The same turns and mirrors carry the whole set onto itself and the rows of a family onto each other. Which other rows belong to the same family as each row named below? List them in the order they appear above.
These 32 rows form 4 families of 8 rows each.
q_40: [ 36   8 -46  21  26   0 -61  28  17 -30   1]
q_409: [ 10 -12 -28   9  40 -45  22  26  20 -32 -28]
q_112: [-12  14  -2  -3 -16  -7  -4  10  37  30 -38]
q_375: [-18 -16   7  10  29 -61   2 -27 -11  23   9]
q_713: [  5  16  19 -29  10  -3  -4 -27  28 -34  28]
q_955: [ 15 -22 -25  10  33 -23 -40 -40 -37 -13  31]
q_556: [ 18  23   1   7   4  -1   7  40  46  16 -24]
q_727: [ 11 -25  -6  17  20 -55  11 -43  -7  32  10]
q_540: [ 42  -4 -38  16  23 -32 -32 -12 -40 -41  22]
q_813: [ 38 -22 -31  16  38 -36 -21 -28 -28 -33  26]
q_151: [ 12  -4 -62  32  26 -15 -41  -1  -8  31 -40]
q_689: [ 42  36 -44  -4   5  19 -41  20  22 -20  -2]
q_139: [ 14  14  -7  16 -10 -14 -67 -34  11  32  27]
q_958: [ 24  12  20  -9 -24   5 -27 -11  14 -32  32]
q_590: [ 32 -18 -27 -12  34 -27  29   9  14 -41  11]
q_592: [ -4 -22   5  21  31 -36  18 -37  -3  40 -10]
q_124: [  1  17   2  31   1   2 -62  -9  -2  44  -3]
q_922: [ 11 -11 -47  29  60 -32  -7  10  -4  34 -25]
q_39: [ 25   9  34  -8  -9   0   0 -32  14 -22  28]
q_315: [ 47  22 -24  17   5  13 -50  22  15 -45  -1]
q_691: [ 26  40 -20  11  13  19 -45  26  19 -38 -19]
q_667: [ 22   6 -55  35  21 -36 -35  22 -17  37 -22]
q_885: [ -5  -9  21  -3  10 -25  27 -29  -6  36   6]
q_208: [ 28  -5 -13   2  39 -24  36  23  24 -33 -15]
q_354: [ 10   8 -26 -10  43 -29  30  29  -3 -27 -20]
q_722: [ 14   6  -6  32  -2   3 -67 -38 -15  27   5]
q_500: [  4  24  14  19  -3  11 -12  16  39  29 -36]
q_858: [ -4  22  11  11  10  -6   0  -5  51  35 -30]
q_654: [ 27  26   2  20  -6  10 -52 -43  -8  26  19]
q_717: [ 18  -7 -53  43  47 -25 -34  17  -3  17 -36]
q_239: [ 25  19  33  -6   7 -17   9 -16  21 -36  31]
q_970: [ 37   6 -30   9  48 -35 -35 -14 -25 -27  43]

The rest of the family of q_239: q_409, q_727, q_540, q_151, q_691, q_858, q_654
The rest of the family of q_40: q_955, q_556, q_958, q_590, q_124, q_922, q_885
The rest of the family of q_315: q_813, q_592, q_39, q_208, q_722, q_500, q_717
The rest of the family of q_375: q_112, q_713, q_689, q_139, q_667, q_354, q_970

